In the rows, 128 means zero.
Each row of D is roughly a mix of the hidden directions of one of several groups; some rows fit no group.
D:
[[106  87 100 108 123 114 129 166 100 144  82 100]
 [154 132 159 127 136 156  72 167 147 159 116 114]
 [132 118 143 141 117 111 132  62 127  68 127 128]
 [101  90  67 106 131 107 136 124 144 162 109 114]
 [137  68  79 131 108 131 163 111 122  98 129 131]
 [116 132  59 120 147 139 146  99 122 151 140 167]
 [149 141 154 143  99 124 115  91 167 138 177 159]
 [120 129 108 110 127 139 120 185 124 195 139 137]
 [110  90 112 112 134 137 167 142  78 158  92 118]
 [140 100 100 133 164 122 111 145 122 103  70  93]
 [111 148  94  88 147 116 176 120 149 139 154 165]
 [101  95  91 122 131 131 144  89  78 127  93 113]
 [109 119  63 110 173 132 128 102 113 104 116 111]
 [166 151 158 140 106 159 111 170 166 106 150 122]
 [125 132 128 145  77  88 159  83 161 130 142 115]
 [150 112  91  99 170 143 150 110  99 163  95 122]
 [127 162 146 143 106 108 108  85 161  90 161 149]
 [123 136  93 140 143  95  99  88 127  89 126 174]
 [ 95  94 112 129 175 125 138 153 105 163 112  90]
 [ 99 143 104 125 159 107 139 105  94  77 133 165]
 [146 145 184 147 104 145 144 169 143  91 135 146]
 [151 109 136 118 109 170  95 125 163 184 144 134]
 [135 120 117 102 125 150 108 170 111 198 124 139]
 [ 84 148 118 121 128 118 158 195 122 149 147 129]
 [ 94  84  82 120 150 132 157 147 103 159 123 111]
 [146 109 121 135  90 130  80  92 166 124 167 138]
 [161 140 177 150 116 120  91 130 174 114 119 100]
 [102 156 143 112 131 157 153 189 100 102 114 118]
 [151 162 157 134 133 128  53 139 146 126 110 131]
 [169 141 143 118  96 146 125 103 181 137 146 166]
 [151 112 143 136 168 113  78 117 140  99 104  86]
 [137 131 181 117 157 156 147 187 111 142 128 128]
 [121 129  78 131 117 110 126  62 160 131 145 141]
 [119 115 123 148  94  83 108  84 146 100 166 141]
 [152 122 111 121 145 123  74 153 149 167  83 140]
 [126  91  94 110 126 153 163 162 101 174 112 131]
 [122 112  74 148 150 135 183 124  93 129 109 145]
 [130 119 133 131 143 125  86 158 166 188 107 110]
 [160 118  93 126 144 146  99 138 163 189 139 126]
 [102 119  66 121 157 101 135  97 156 147 151 127]
 [155 150 153 133 131 126 113 152 194 146 165 143]
 [164 135 131 128 122 143  92 122 179 183 140 142]
 [ 91 115 125 132  86  99 129 126 153 156 182 148]
 [166 122 148 111 138 166  97 140 101 163  83 129]
 [155 120  93 107 135 167  96 153 143 182 135 128]
 [168 127 137 169 149 110  92 118 167 169 115 124]
 [102 112  75  94 165 141 138 132  86 152 122 132]
 [148 124 187 134 146 157 126 185 122 146 123 114]
 [120 140 171 154 151 129 115 183  92 110 128  99]
 [147 101  86 136 110 142 144 140 161  97  87  91]
 [146 139 178 163 115 105  88 118 118  88 103 131]
 [125 110 102 152 107 131 110  54 107 114 112 115]
 [102 171 123 120 142 112 157 120  87  78 147 150]
 [119 166 191 152 110 102 122 121 130  90 144 131]
 [147 139 150 135 149 129  93 127 163 101 104  67]
 [ 96 125 134 149 131  79  86 119 148 168  96 119]
 [160 138 141 148  96 132 117  93 189 123 160 130]
 [106 135  87 142 131  84  88  92 161 142 140 111]
 [134  97 120 101 144 154 122 166 126 151  98  71]
 [ 98 166  98 127 144 100 151  96 110  91 158 147]
 [107 130 168  96 116 133 118 147 125  94 133  65]
 [108  98  92 104 174 153 152 141  81 131 133 137]
 [ 98 159  95 129 132 127 162  84 116 105 165 155]
 [ 91 166 101 130 154  81 138 146 126  99 162 131]
 [135 122  73 105 160 152 143 110 134 116 181 129]
 [169 130 161 127 109 141 110 155 188 152 141 140]
 [ 95  97 112 130 143 124 135 140  68 127  91  93]
 [135 145 154 145 115  98  70 115 170 157 112 115]
 [114 120  84 115 127 120 157  85 130  74 156 122]
 [127 122  61  97 160 146 108 112 139 162 122 132]
 [145 138 168 128 135 146  57 132  95 131 107 121]
 [152 156 163 143 112 120  90 103 174 144 157 151]
 [100 171 112 116 165 100 160 133 132 110 170 151]
 [ 95  99 124 138 124 128 196 133 100 102 152 137]
 [ 84 129  81 143 128  75 140  91 136 117 135 130]
 [111  89 124 123 114 134 194 103  90 131 145 121]
 [161 129 185 141  98 126 102 158 163 151 117 118]
 [132 124 119 113 173 122 172 116  87 148  80 122]
 [143 129 180 151 110 119 103  90 122  78 107 128]
 [127 161 188 118 125 129  96 167 139 155 116 104]
 [101 108  80 132 139 102  98 121 142 176 117  96]
 [152 111 122 121 132 145 103 135 149 208 129 137]
 [134  99  84  99 150 166 137 153  98 160 118 105]
 [ 98 102 127 123 166 142 153 141  70 141 102 102]
 [118 131 110  77 151 132 181 151 141 156 136 159]
 [104 106  90 109 159 132 132 148  77 146  86 127]
 [117 120  56 103 157 116 166 119 113 130 140 122]
 [145 133 103 129 117 119 108 134 197 171 132 102]
 [120 102 106 102 151 157 171  82 121 164 118 143]
 [118 124  88 117 133 127 134 163 148 195 157 135]
 [ 99 107  96 125 115  87 154  93 143 150 172 142]
 [ 92 162 109 118 124 123 145  84 126  80 165 134]
 [116 122 165 157 158 145 121 147  69 115 115  93]
 [162 111 146 146  73 122 135 101 117  88 139 163]
 [174 122 157 146  86 157  98  95 158 132 124 138]
 [123 140 161 117 142 145 157 126  83  83  83 118]
 [ 80 137  89 128 166 102 152 111  89 111 136 118]
 [ 99 137 113 130 109 122 126 185 153 165 173 137]
 [169 125 151 154 125 135  92  79 150  87 116 120]
 [143 133 203 142 113 119 100 106 156 151 132 131]
 [ 76 100  98 134 144 106 175 117  98 113 138 139]
 [164 138 130 114 135 145  86 152 171 175 110 112]
 [ 89 122 160 160 113  83  99 100  97 122 107 128]
 [ 97 132  96 144 129  75  94  86 150 144 129 115]
 [107 103  90 115 128 141 173 164  86 134  98 123]
 [129 137 181 146 131 152 131 161 116  77 150 156]
 [116 128 174 139 108 100 125 130 115  58 126 110]
 [125 134  92 112 157 136 120  92  89  86  92 151]
 [129 144 128 143 120  93  87  79 175 140 151 118]
 [ 85  95  73 130 141 120 143 140  86 133 118 109]
 [101 103 101 104 152 117 127 146  83  91  93 104]
 [160 103 175 142 120 181 121 108 105 139 101 120]
 [112 158 149 152 106  81 119  87 126  84 125 148]
 [118 113 141 151 106 111 136  74 179 119 164 133]
 [108 107 112 110 142  95 170 109  97 181 118 141]
 [157 105  85 105 141 166 121 105 157 172 144 124]
 [ 98 131  71 124 143 126 162  97  98 101 139 152]
 [107 148 127 113 139 138 163 146  89  65 109 114]
 [155 157 149 148 129 119  88  92 179 136 151 144]
 [110  93 114 113 145 145 161 172  93 156  92 125]
 [160 140 121 109 161 184 126 144 111 105  89 106]
 [103 111 134 143 101 128 185 155  86  96 115 129]
 [140 162 160 149 102 123 126  96 163 134 174 160]
 [106 107  77 112 137 155 182 129 103 119 127 104]
 [120 148 140 153 109  92 100  72 152 108 163 126]
 [154 123 122 168 111 138 171  90 161  96 151 114]
 [109 115 108 117  99 145 184 124 102 148 167 160]
 [ 95 153  90 113 144 109 162  89 100 100 145 148]]
Each list below has one row that fits no group; the rest each fit one group, if only roughly. Name that row.
    q960: [133 132 175 134 118 112  65 101 119  97 108 114]
    q644: [125 138 167 137 132 106 136 114  81  78  87 128]
    q971: [134 121 138 143 100 118  83 141 159 188 152 146]
    q585: [160 127 152 134 103 132 105 140 154 188 130 168]
    q812: [111 120  78 118 131  97 124 114 106 161  72 121]
    q372: [127 138 191 124 108 130 118 181 110 158 111 128]
    q208: [160 130 158 134 109 136 103 150 159 191 130 149]
    q50: [171 157 164 134 106 150 122  93 156 111 147 163]
    q972: [143 132  59 121 176 135 151 133 143 140 127 106]
    q852: [ 83 103  81 125 161 104 118 120  94 153 109 123]
    q358: [108  84  96 131 134 109 108 160 137 163 102  87]
 : q960
    q319: [156 125 124 123 155 135 109 153 115 199  97 131]
    q530: [152 155 189 157 134 135 100 158 150 121 153 120]
    q18: [147 137 139 105 141 168 123 143  81  92  82 116]
    q477: [149  97 138 127 127 142 120 178 130 153  75  92]
    q732: [155 162 168 165 110 119 112 137 161 161 123 161]
    q334: [146 164 188 132 127 136 127 139 147 147 176 149]
    q643: [116 127 141 154 110  73 123  89 116  75 136 137]
    q160: [170 149 175 114 137 160  94 163 134 131 103 140]
    q907: [171 114  87 110 167 166 116 109 140 155 108 116]
    q447: [144 124 194 149  89 104 109 130 146  98 139 123]
    q128: [133 136  82 120 142 143 128  77 155 148 169 156]
 : q334
    q772: [153 132 175 154  99 140  69 134 156 132 131 137]
    q782: [149 119 147 132 112 145 114 183 150 173  92 109]
    q66: [172 131 157 152 106 131 109 134 170 176 129 152]
    q76: [147 119 104 106 141 175 131 140 162 187 142 123]
    q904: [129 119 171 170 110  86 109 101 158 156 134 144]
    q505: [168 141 173 141  88 152 130 163 164 135 139 118]
    q763: [164 158 190 148 134 158 103 150 138 129 126 144]
    q517: [ 91  95 100 134 122  90 127 101 115 178 107 107]
    q154: [123  78 131 111 141 158 146 143  96 165  88 108]
    q192: [160 158 178 131 119 132  89 151 145 138  86 142]
    q356: [111 156 131 143 123 107 134  77 126  98 172 168]
 : q763
    q790: [ 85 115 118 121 108  90 178 100 117 107 158 138]
    q959: [164 157 171 121 127 155 125 107 142  90 170 143]
    q457: [ 99 135 150 143  98 106 137 107 130  58 149 130]
    q915: [154 126 167 140  81 154 100 113 157 158 139 158]
    q739: [155 136 161 156 103 138 138 107 151 174 166 156]
    q83: [169 105 169 143  95 154  92 147 146 139 104 112]
    q422: [129 151 182 152 129  96  97 107 133  80 139 125]
    q604: [115 129  58 106 158 144 124 138 130 151  89 118]
    q920: [144 118  82  98 166 178 146 161 115 125 132 136]
    q280: [146 137 142  98 127 190 106 172 109 135 101 120]
    q197: [107 128  83 103 119 124 161  75  98 110 117 150]
    q503: [ 88 119 108 142 163 103  67 135 129 151 131 106]
    q143: [135 113 115 138 106 130 117  71 171  91 165 127]
 : q915
    q588: [124 127 145 158 102  99 118  85 155  74 153 129]
    q450: [ 89 120 108 115 151 108 140 116  80  73 126 120]
    q241: [117  86 100 105 147 154 150 147  81 163 120 110]
    q89: [132 136 126 133 105  87 134 135 180 141 185 147]
    q895: [139 156 142 122 129 122 145  82 120  69 156 160]
    q925: [170 130 172 134 115 165  75 118 128 118 102 129]
    q104: [108 134  78 114 171 107 178 140 107 144 117 119]
    q411: [164 112 140 130 144 130 105 121 126 201  97 135]
    q300: [164 164 118 113 138 125  91  80 168 113 149 131]
    q258: [111 156  78 119 150  96 120  82 119  94 141 141]
    q874: [ 96  96 175 139 123 126 164 150  84 139 103 135]
    q784: [ 71 123  90 141 150  78 134 128 112 129 112 151]
    q397: [135 142 202 150  97 101 114 133 129 106 142 133]
    q111: [164 139 132 133 107 141 110  88 189 143 148 151]
 : q89
    q310: [ 94 146 109 147 146  85  96  86 126  94 144 145]
    q677: [148 142 118 115 123 163 128 132 171 193 148 113]
    q406: [152  90 164 133  77 142 122  87 139 106 120 148]
    q486: [117 124 182 159 104  83 120 105 144 158 137 148]
    q260: [102  92 120 118 160 128 141 173 103 161 101  95]
    q550: [168 135 165 145 122 127  90 104 176 150 155 135]
    q690: [161 128 158 133 157 153 119 140 128 184  83 125]
    q5: [148 160 189 155 120 114  97 142 158 119 112 110]
    q871: [130 122  75 114 143 139 111 111 132 176 132 179]
    q169: [146 135 175 131 100 170  93 124 134  80 118 124]
    q181: [111 154 137 153 127  84  90  86 156 101 148 140]
 : q406
    q761: [136  86 109 104 136 169 159 157 110 170 117 110]
    q7: [132 111  94  99 130 172 159 125 132 184 150 116]
    q912: [131 128  79  95 163 165 157 154 116 156 119 114]
    q328: [150 109 177 162 131 125  85 146 151 168 129 120]
    q924: [137 156 190 140 134 108  83 125 151 104 128 105]
    q526: [112 135  87 126 149 122 146  64 155 138 160 145]
    q729: [ 90 109  72 108 133 115 156  95  94 123 109 127]
    q214: [158 163 174 129 115 135 129 102 145  89 161 156]
    q19: [130 146 151 126 132 155 164  71  94 106 141 157]
    q752: [146 149 184 163 101  97 101 127 149 113 134 154]
    q152: [ 86 134 124 125  95 119 176 124  90  94 150 150]
    q586: [152 172 105 115 142 112  98  87 171 112 144 147]
 : q328
    q923: [151  56 135 142 102 153 135 123 153 158 133 122]
    q638: [142 113  76 115 169 139 142 124 143 185 124 116]
    q498: [119 143 163 129 147 149 149 138  59  95 116 129]
    q800: [119 131 142 147 122 104 137  82 122  63 161 135]
    q68: [160 109 102 111 154 154 128 112 147 195 118 126]
    q516: [163 130 127 138  90 122  89 110 190 134 141 139]
    q472: [135  99 105 110 111 163 162 169 129 169 108 101]
    q347: [118 134 184 157  88  96 102 119 122  93 130 142]
    q989: [158 166 168 137 116 112  95 110 180 123 125 147]
    q377: [110 131 110 103 191 140 108 144  98 146 103  96]
    q305: [101 145 126 104 147 120 168 157  71 108 100 127]
    q663: [135 110 132 111 140 135 128 167 137 196  88 116]
    q275: [164 123 179 135 108 147 102 182 144 137 117 120]
 : q923
    q845: [134 127 169 134  95 132  98 104 111  62 123 132]
    q914: [103 146 104 145 128  84  85  77 135 106 142 126]
    q91: [186 119 150 142 136 138  77 110 135 144  92 126]
    q596: [161 112 155 145 106 143 137 124 169 184  98 129]
    q468: [140 156 110 130 141 127  92  72 175 132 152 145]
    q994: [170 113 122 121 112 171  71 120 155 153 135 129]
    q467: [116 127 169 146 114 130 167 141  96  75 139 156]
    q387: [113 116  92  93 157 138 189 124 104 154 121 124]
    q304: [124 141 118 121 145 121 154 120  94  53 106 114]
    q894: [111 115  66 107 162 141 142 150  98 139  95 125]
 : q596
    q976: [176 122 165 137  97 157 107 116 173 148 134 142]
    q936: [113 146 110  98 145 157 142 194  96 143 118 122]
    q209: [ 95 134 142 136 132  95 131 105  91  62 135 135]
    q27: [142 138  60 109 118 118 158 116 173 135 139 114]
    q512: [ 78 130  96 124 164  99 149 145  84 116 127 109]
    q434: [165 117 136 140 137 154  94 121 170 187 122 129]
    q481: [ 84 113  97 141 110  83 166  97 102 121 115 124]
    q942: [101 128 103 128 148  92 183  94 116  89 130 121]
    q725: [151 125 186 128 102 137 128 184 140 154 141 132]
    q938: [ 98 126 132 127 147 109 138 112  89  59 133 105]
 : q725
    q584: [108 131 131 127 139 116 143 177  77 150  82 148]
    q100: [138 117  62 116 119 157 150 102 153 159 145 143]
    q818: [172 123 149 129 147 158 107 132 140 187  93 128]
    q276: [137 108 171 136  94 117  90 116 136 183 131 151]
    q345: [170 150 142 111 132 150  73 109 159 158 145 117]
    q985: [184 141 165 140 111 148 118  93 167 110 129 143]
    q670: [122 154 132 146 135 103 114  72 139  99 169 161]
    q701: [ 80 139 132 131 107  78 148 138  95  93 151 140]
    q370: [114 139  85 108 170 144 132 151 110 178  99 133]
    q597: [163 139 182 132 109 146  90 157 146 152 101 119]
    q609: [122 129 132 140 150 123  61 123 166 153 163 110]
    q494: [160 112 133 125 149 136 106 140 120 200  94 132]
    q551: [102 147  97 141 138  83 111  74 126  98 149 137]
    q734: [173 157 158 127 125 156  77 134 164 122 147 125]
    q816: [105 150 151 121 148  95  89  93 112  81 151 138]
 : q985
    q227: [163 172 114 123 136 135  80 132 177 102 136 126]
    q430: [133 115 117 146 106 112 113  72 164  88 164 129]
    q501: [121 132 118 142 133 133 159 181 109 124  65 109]
    q13: [157 138  97 115 136 140 108 112 190 163 153 111]
    q649: [104 135 102 117 146 136 180 104 126  71 138 107]
    q523: [149 129 162 140 106 131  80 165 134 180 125 141]
    q125: [157 133 176 117 124 171 105 147  99 127  82 128]
    q619: [129 127 112 144 125 135 137  85 176  74 160 113]
    q414: [136 133  93 100 167 152 150 169 108 166 103 119]
    q373: [104  92  90 129 129 109 144 132 144 189 130  97]
    q754: [ 79 125  65 128 123 116 145 102 110 112 156 129]
    q249: [131 145 107 127 161 120  58 115 165 149 142 123]
 : q754
